The rows below fall into families. The same turns and mirrors carry the whole set onto itself and the rows of a family onto each other. For each named row, which other rows are in its family? Write them in the order they are listed.
These 32 rows form 4 families of 8 rows each.
j_977: |   7 |  12 |   0 |   6 |  14 |  17 |  -5 |   2 |  -2 |  -1 |  -1 |   8 |   6 |  -1 | -11 |   1 |  11 |  -1 |  -3 | -10 |
j_204: |   1 |  -3 |   8 | -10 |   0 |  12 |  -1 |   1 |  -7 |  -5 |   3 |  -3 | -12 | -11 |  -8 |   7 |   2 |  11 | -10 |   2 |
j_215: |  -8 |  -2 |   1 |   3 |  -3 |  -1 |  -5 |   9 |  16 |   5 |   1 | -10 |  19 |  -3 |  -6 | -10 |  -1 |   0 | -10 |  -4 |
j_850: |   0 |   5 |  -4 |  11 |  -7 |  -5 |  10 |  -3 |  16 |   7 |  -6 |  -6 |  10 |   7 | -11 | -10 |   1 |   0 |  -3 |   1 |
j_927: | -8 | -7 |  8 |  8 | -5 | -4 | -2 |  8 |  9 | -9 | -2 | -4 | 17 |  7 |  1 | -6 |  5 | -3 | -7 | -3 |
j_195: |   2 |  -9 |  -3 |   0 |  -4 |   1 |   1 |  -9 |   6 |   2 |   7 |  12 | -14 |  -8 |   2 |  10 |  -6 |  -4 |   4 |   3 |
j_988: | -2 |  4 | -1 |  8 |  4 |  7 |  1 | 16 |  2 | -5 |  2 |  6 |  7 | -8 |  0 |  0 | 19 | -5 | 16 |  0 |
j_510: |   4 | -11 |  -7 |  -8 |   0 |   1 |  -1 | -12 |  10 |  13 |   2 |  -1 |  -5 | -13 |  -2 |  10 |   1 |   4 |   6 |   6 |
j_536: | -4 | 15 | -4 |  1 | 11 | 14 |  4 | -4 | -7 |  9 |  4 |  6 |  5 |  6 |  0 |  3 | 15 | -7 | 11 |  1 |
j_148: |  2 |  5 |  1 |  5 | 11 |  9 |  6 | 10 |  1 | -1 | -2 | -7 |  2 | -6 | -4 |  0 | 27 |  7 |  7 | -4 |
j_331: |   7 | -14 |  -4 | -10 |  -3 |  13 |  -2 |  -6 |   3 |  -1 |   7 | -10 |  -1 |  -1 |  -5 |  11 |  -6 |   8 |  -4 |   5 |
j_961: | -11 |  -8 |   1 |  13 |  -6 |  -7 |  -5 |   1 |   6 |   4 |  16 | -15 |   5 |  -6 |  -3 |  -8 |  -6 |  -3 |  -5 |  -4 |
j_560: |  -7 |  -9 |   3 |   2 |   2 |  -8 |   7 |   3 |  10 |  12 |   9 | -15 |  15 |   3 |   4 |  -6 |   6 |   1 |  -7 | -10 |
j_124: |   2 |  -6 |   3 |   6 |   7 |   7 |  14 |  14 |  10 |  -3 |   5 |   8 |  -4 |  -4 |   3 |   0 |  16 |  -2 |   0 | -10 |
j_958: |  -6 | -10 |  -3 |  -7 |  -4 |   9 |   5 |   3 |   0 |   0 |  15 |  -6 | -10 |  -2 |   7 |  12 |  -3 |   6 |  -6 |   7 |
j_200: | -9 | 14 | -5 |  6 |  1 | -5 |  9 | -5 | 10 | 12 | -4 |  0 | 11 |  9 |  4 | -7 |  2 | -5 | -5 |  1 |
j_60: |   2 |   3 |   5 |  -7 |   3 |   2 |   2 |  -7 |  -2 |   7 |  -1 |   6 | -17 | -16 |  -8 |   5 |   4 |   8 |  -1 |   4 |
j_625: |  -7 |   8 |   1 |  -3 |  -6 |  -8 |   2 |   0 | -14 |  -9 |  16 | -11 |  -4 |   3 | -11 | -11 |   9 |   8 |   7 |   6 |
j_596: |  -7 |  12 |   1 |  -3 |  -1 | -10 | -13 |  -6 | -10 |  -3 |  15 |   7 |   0 |  -7 | -14 | -12 |   0 |  -3 |   6 |  -1 |
j_668: |   7 |   4 |   3 |   2 |  -1 | -11 |   2 |  -4 | -14 |  -8 |  15 | -12 |   9 |   6 |  -7 |  -5 |  12 |   3 |   8 | -13 |
j_789: |  0 | 17 | -7 |  7 |  6 | 17 |  4 | 10 | -5 | -3 |  5 |  7 |  9 |  7 | -5 |  4 |  8 | -3 |  5 |  1 |
j_914: |   2 |  -3 |   5 | -11 |  -7 |  -8 |   7 |  -4 | -13 |  -9 |  14 |   1 |   4 |   6 |  -9 |  -8 |   6 |   1 |  16 |   4 |
j_811: |   0 | -18 |  -5 |  -2 |  -5 |   3 | -11 |   0 |  10 | -11 |   1 |  -7 |  -3 |  -1 |  -2 |   7 |   0 |   7 |  -3 |   3 |
j_252: |   6 |  -3 |   3 |  10 |  -1 |  -6 |   7 | -11 |  10 |   7 |   2 |  -1 |  12 |  12 |  -5 |  -6 |  -5 |  -6 |  -6 | -12 |
j_804: |   1 |  13 |  -1 |  -2 |   7 | -13 |  -6 |  -7 | -12 |   7 |  18 |  -3 |  11 |  -1 |  -5 |  -5 |   8 |   0 |   6 | -15 |
j_729: |   2 |   7 |  -2 |   4 |  11 |  14 |  13 |   9 |   6 |   3 |   9 |  12 |  -2 |   5 |   0 |   3 |   6 |  -2 |  -9 | -10 |
j_996: |  -2 |  -6 |   8 |   5 |   5 |  12 |  -4 |   8 |  -7 | -11 |   5 |   3 |   9 |   2 |  -2 |   3 |  21 |  -6 |  11 |  -3 |
j_164: |  -7 |   5 |   0 | -18 |   2 |  -6 |  -3 |  -3 | -13 |   5 |  20 |   7 |  10 |  -1 |  -7 |  -5 |   1 |  -1 |   7 |   2 |
j_91: |  -4 |   2 |  -3 |  18 |  -7 |  -7 |   5 | -10 |   5 |   8 |  12 | -11 |  -1 |   4 |  -8 |  -7 | -10 |  -3 |  -3 |   0 |
j_533: |  -4 | -14 |   6 | -13 |  -3 |  -4 |  -8 |  -3 |  -8 | -11 |  12 |  -3 |   1 |   3 | -16 |  -9 |   9 |   3 |   8 |   0 |
j_581: |  -3 |   2 | -18 |  -4 |   2 |   2 |  -2 | -11 |  12 |  11 |   0 |  -3 |  -9 |  -2 |   2 |   6 |  -3 |   5 |  -1 |   6 |
j_322: |  -8 |   7 |  -6 | -17 |   4 |  -3 |  -1 | -15 |  -7 |  11 |  12 |   0 |  -3 |   5 | -12 | -10 |   4 |   1 |   8 |   3 |

Same family as j_996: j_927, j_536, j_200, j_811, j_533, j_581, j_322
Same family as j_204: j_961, j_124, j_60, j_668, j_804, j_729, j_91
Same family as j_914: j_215, j_850, j_988, j_510, j_331, j_789, j_164

